Each path below is one point turned by a fixed rotation once a step. After each direction that follows a path, write how fast that rotation turns it, in degrees a step (0 if it stays still).
Each turn is a multiple of 5 degrees from 10 to 175, or 0.
Each row of a path follows its step; steps can be skipped.
Path 1:
step 4: [ 11.7   2.9  22.3 -20.7  14.6  10.3 -27.5   7.4   8.8  -2.8  16.1  -0.5
   6.6  -7.2 -19.6  13.7 -16.5 -30.3  12.2  14.7  19.7  -3.3  15.4 -47.1
  24.2   5.7  -3.7   6.6   1.9  -0.2 -33.4  12.3  -3.7 -22.9   0.5  -2.7
 -37.2 -10.1 -16.4  -7.8  -5.6 -19.6 -11.2  -7.5  14.3 -10.7  -1.7   6.3
  -5.9  10.1  -8.9  -8.0  24.2  17.6   1.1]
step 5: [ -2.5  16.6  13.5 -13.7  21.2  -2.0   4.6  -1.2  -2.2   2.0  13.8 -12.6
 -24.8   1.8 -28.0   1.7  -7.1   4.8  20.0 -21.1 -16.2  15.0 -11.6   6.9
  23.0  30.6 -26.1  14.5   9.5 -13.5 -22.5  34.4  21.5 -16.5 -36.0   4.7
  -4.0   4.0   7.0 -11.9   1.6 -11.2 -18.8  -6.2  12.9   2.0  12.5  15.2
  34.1  -5.7  -7.2   8.1  19.0  -7.0  11.1]
step 13: [ 13.7   9.7  -3.1   1.5  11.7   1.9  32.6 -16.4 -18.4 -13.1  -3.8  -6.3
 -17.8  -0.8  -2.4  33.0  17.7  41.1  -1.3  -0.1  16.6   0.9   7.0  24.6
  -5.0  12.0   0.1  31.2  -1.2  -6.0  -7.0  -6.7  -3.7   1.0 -39.9  10.0
 -11.0  10.9  -6.1  -7.8   3.3   7.6  -9.4 -10.0   4.9 -26.2  -4.3 -21.1
  36.6   0.3  -0.6   7.8  33.3  -3.0  11.3]
step 14: [ -5.5 -15.6   7.6  16.6   1.0  -1.5   2.1 -28.1   6.4  -8.1   5.1  13.5
 -26.4  -6.0  -5.0   6.1 -15.0  24.1   7.2  15.8  15.0  11.9  34.0   9.7
  17.2   1.8  -3.8  17.2  -3.1  24.8   1.4 -10.5 -18.4 -31.2  10.7  15.7
 -20.1  16.2 -48.1  -6.6 -17.8  -9.6  19.1  -7.9  -2.2 -17.4   9.9 -29.1
  -8.0  23.3   2.7   0.2  -4.8   5.2   7.5]
step 22: [ -7.9 -13.5 -14.9  24.3  -3.1  -0.6   1.5  -7.8   5.8  25.7   3.9   1.1
   3.7  -1.8  -9.8  -3.7 -29.5 -19.0  12.9   0.6  -2.0  -5.7  18.8 -23.2
  15.0  20.7 -28.1  -9.7  -2.3 -21.9  17.9   7.9   9.4 -37.8 -15.7  15.3
 -16.7  12.8 -27.7  24.1   1.6 -20.6  16.4  14.9   1.3 -20.3  31.7  -8.2
 -15.9  14.5 -16.0  -3.7  18.2   3.6   9.3]
step 27: [ -6.3   9.9 -11.6   6.4  -8.0  -3.4  -9.7  -7.4  10.7  12.0   8.7   9.5
   6.1   6.3   1.6   6.7 -16.4  27.2  -8.8  19.3   9.8  10.0  19.9   8.1
  28.0  10.9 -11.3  11.0   1.9   7.6  29.4  13.7  11.4  -5.8  14.6  32.0
 -19.9  23.4 -35.2  16.5   1.2 -14.8  19.3 -30.1  12.5 -17.1  25.2 -13.9
   8.3   9.1   3.1 -11.6  -0.3  -0.8  41.7]
step 29: [ 15.4 -16.5  13.2  18.4  -0.8  15.3  -7.7  -8.9 -14.5  12.4  12.0   4.3
  14.0 -10.0 -20.4  42.9  16.3  -2.4  -1.4  -1.7  11.7 -36.1  22.0 -30.9
   9.6  20.4  -0.9  -8.6  17.0  -3.4 -12.9 -22.1 -12.7 -13.3 -18.1 -32.4
 -28.4  -3.8 -10.6  12.5  -4.4   1.4  -8.5   7.9  14.4  -8.9  11.1 -17.9
  -4.9   5.5  13.5   2.8   8.3  28.5   6.3]
Directions:
[ 2.8 10.4  5.3 -5.7  2.1 -0.1 -2.4  0.7  8.3  3.2 -9.7 -8.0  2.3 -0.1
 -2.2 -5.3 -2.3  1.6  3.1  2.2  0.3 -6.1  8.7  1.9 -3.7 -3.5 -6.9  4.0
  7.8 -0.1 -1.8 -5.1  1.9 -1.9  5.1 -2.8  4.8  9.4 -0.4  5.3  1.0  4.7
  1.1  0.5 -5.4 -0.6 -2.8  0.0 -3.0 -0.9  0.0 -2.7  0.7  0.0  4.4]	90
[  0.2   1.0   5.9  -9.3   2.8  -2.5  -0.2   5.8  -6.8  -2.9   0.7   1.1
   1.1   5.7  -0.3  -5.6  -5.2  -1.7  -3.7  -2.9  -1.6   3.0   2.7   2.2
   3.6   3.0   4.7  -0.1  -2.5   5.1  -4.9  -1.5  -4.5   3.3  -0.6   2.0
  -0.2   1.3 -15.1  -2.4   4.6   8.9   1.3  -1.6   1.4  -4.3  -3.1  -6.0
  -5.1  -3.5   0.0   1.1   1.5  -1.4 -10.3]	65
[ -3.8   8.4   4.1   1.0   1.9  -3.0  -0.3  -6.9   3.2   2.5 -10.8   6.5
   2.0   0.7  -1.0  -5.4  -7.0   5.6  -3.3  -4.4   4.6   1.9  -3.8  -2.2
  -3.1   4.2  -2.3   3.6  -3.0   2.0   0.4   2.5  -7.8   6.9  -5.6  -1.2
  -3.1  -2.0   1.8  -4.2  -2.1  -2.7 -10.2  -1.5   7.5   7.2  -4.2   2.0
  -0.3   2.7  -5.4  -2.5   1.1   1.9   0.2]	55
[  3.8   3.9   3.6  -6.6   2.7  -4.8  -0.5  -1.7  -4.8  -5.0  -4.4   0.7
   5.2  -1.5   6.2   7.6   4.6   1.9  -3.5  -2.9   1.5  -2.2  -4.8  -8.9
  -2.8  -7.3  -3.4 -10.4  -2.5   0.7  -0.8   6.0  -4.9   3.0   3.3  -4.1
   2.0   1.7  -1.3   1.8  -5.3   2.3  -2.7  -0.9  -3.2  -2.8   9.1   3.5
  -1.1   0.2  10.4  -2.9  -2.1   4.1  -1.0]	85
[ -5.5   4.4  -2.6   9.4  -2.7  -6.7   1.1   2.0  -3.4   0.6   2.5  -0.3
  -5.4   4.7  -4.5   4.3  -4.0  -6.7  -1.7  -5.3  -9.6  -2.6  -5.7  -3.3
  -4.7   3.0  -7.6  -3.4   0.3  -4.0  -2.5  -6.2  -2.6  -2.1  -0.3   1.9
   1.9   1.0   0.9   6.4   1.1   8.4 -10.1   3.9  -1.7   0.2   0.5  -5.9
  -1.6   1.8   2.1   0.6   0.8  -6.9   2.2]	110
[ -5.5  -5.3   8.2   1.2   1.4  -0.1   9.3   3.9  -8.4  -4.0   3.8  -3.6
   1.2   1.0   2.7   2.1   1.8   7.7  -3.9  -6.9  -2.4   2.0   1.9  -2.5
   2.7   3.7  -4.4   1.9   3.5   0.5   6.0  -4.2   7.8   1.3  -2.5  -7.6
   4.8   2.6   4.1  -3.6  -4.1   2.8  -0.2  -3.1  -2.5   2.7 -10.2   0.5
  -3.1   2.8   0.2  -1.2   2.9   8.5   3.6]	140
